Each path below is one point turned by a fixed rotation once a step. After each direction that follows a path, write how fast that rotation turns it, in deg/step (0 if it stays still).
Each turn is a multiple of 5 degrees from 10 to 175, or 0.
Each row of a path follows its step; steps can be skipped.
Path 1:
step 0: [-1.71 -1.63 -2.25 -1.28  1.89 -0.46  2.81 -1.75 -3.14  2.30  2.73 -1.79
  0.13 -0.53  1.02  0.04 -1.85 -0.44 -1.22  1.01 -1.38 -2.38 -1.67 -0.48
  3.84 -0.57  1.77  2.04 -0.50]
step 1: [ 1.50  0.09  1.38 -0.88 -1.15 -0.96 -0.98 -0.87 -2.91  4.99 -0.27 -2.13
  1.24 -3.40  1.08  1.01 -3.36  0.97 -0.57 -2.04 -0.18 -2.53  1.85 -1.42
 -1.36 -0.89 -0.55  0.31 -0.53]
step 2: [ 0.31 -0.26  1.58 -0.86 -1.43  0.88  3.40 -1.91 -2.59  3.13  3.85 -0.56
 -0.77 -0.76  1.96 -0.35 -0.59 -1.16  1.53 -0.36  1.24  3.04  2.14 -1.77
  1.49  0.40  2.18  2.29  0.36]
step 3: [-0.24 -0.04 -0.69 -1.31 -0.46 -0.98  3.13 -4.18 -2.11 -1.26  0.40  0.09
  1.28 -3.98  1.99  2.20 -2.24 -1.07 -1.00  1.50 -0.26 -2.46  2.64  1.29
  0.26 -0.85 -0.50  1.07 -0.51]
step 4: [-3.21  1.06 -0.05 -1.83  0.42  0.92  2.33  0.37 -2.43  3.28  1.92 -1.33
  1.78 -1.70  0.63 -1.63 -2.32  0.63 -1.93 -1.56  0.09 -1.94 -0.78 -1.62
  1.98 -2.89  2.81  0.56 -1.12]
step 5: [ 0.60 -0.65  1.31 -2.14 -1.10 -1.27 -1.27 -1.60 -2.78  4.23  0.48 -3.31
  0.87 -3.03 -0.21  0.50 -2.15 -1.02  1.62  0.42 -1.10 -0.81  2.73  0.77
  0.73  2.43  0.67  2.34  0.63]
step 6: [-0.05  2.65  0.75 -1.47 -2.28  0.94  0.51 -3.85 -2.75  1.69  2.88  1.81
 -0.22 -0.51  3.23 -0.07 -0.90 -0.72 -1.74  0.15  1.18  1.66  2.55 -2.03
  0.43 -1.75  0.22  2.42 -0.80]
step 7: [-1.45 -0.06 -1.21 -0.46  0.92 -2.73  3.99 -2.90 -3.13 -1.46  1.64 -2.42
 -0.35 -2.34  0.91  0.08 -3.58  1.15  0.44  0.88 -2.32 -1.17  0.84 -0.03
  2.73 -0.16  1.14  1.40 -0.55]
step 8: [-0.21  1.23  1.59 -1.86 -1.66  0.31  0.31 -0.61 -2.27  3.45  0.35 -2.25
  0.50 -3.26  0.90  0.01 -1.29  1.60 -2.53 -2.14  0.43 -2.49  1.16  1.22
 -0.87 -2.58  3.16 -0.09 -2.10]
step 9: [ 1.03 -0.94 -1.09 -1.35 -0.21  0.19  0.48 -2.40 -2.17  4.34  2.29 -2.58
 -0.19 -0.94  0.16  0.13  0.24 -1.58  1.21  2.02  0.06  0.73  1.36 -0.99
  2.33  0.87  3.17  4.39  0.55]
step 10: [ 1.98  1.42  0.88 -1.32 -0.61 -0.82  0.57 -3.87 -3.71  1.06  0.75  0.49
  0.76 -1.96  3.71  1.87 -3.09 -0.25 -2.11  1.91  0.36 -1.47  0.86 -1.22
 -0.19 -1.53 -2.31  1.25 -0.78]
Directions:
[-0.48  0.90 -0.01 -1.10 -0.08 -0.41  1.30 -0.95  0.00  0.89  0.53 -1.37
  0.64  0.63 -0.71  1.33  0.42  0.35 -0.06 -0.40  0.15  0.03  0.26 -0.24
 -0.16  0.08 -0.82  0.51 -1.14]
0
[-0.14 -0.18  1.87 -0.25  0.18  0.62 -0.18 -0.61 -0.34  0.24  1.29  0.83
 -0.54  0.03 -0.41  0.04  0.01  0.29 -0.28 -0.23  0.62  0.11 -1.74  1.26
  0.97  0.03 -0.40 -0.24 -0.30]
175
[ 0.58  0.16 -0.60 -0.45 -0.57 -0.18 -0.88  0.52  0.09  1.59  0.16  0.15
  0.08  0.06 -0.87  0.53 -0.38  0.81  1.32 -1.53  0.25  0.16 -0.05  0.81
 -0.38 -0.20  0.92 -0.09  1.13]
100
[ 0.40  1.23 -0.23  0.05 -0.29 -0.64 -1.34 -0.81 -0.30 -0.67 -0.25 -0.90
 -1.16  0.62 -0.11 -0.59  0.25  1.32 -0.55  0.49 -0.83  0.39 -0.18  0.65
  0.17 -0.24  1.00  0.69 -0.69]
35
[-0.93 -0.06 -0.89  0.08  0.95  0.96  0.44  0.07 -0.90  0.68 -0.49 -0.02
 -0.37  0.41 -0.03 -0.42  0.70  0.59  0.91  0.41  0.67  1.45  0.04 -0.69
  1.48 -0.06  0.69 -0.76 -0.33]
160
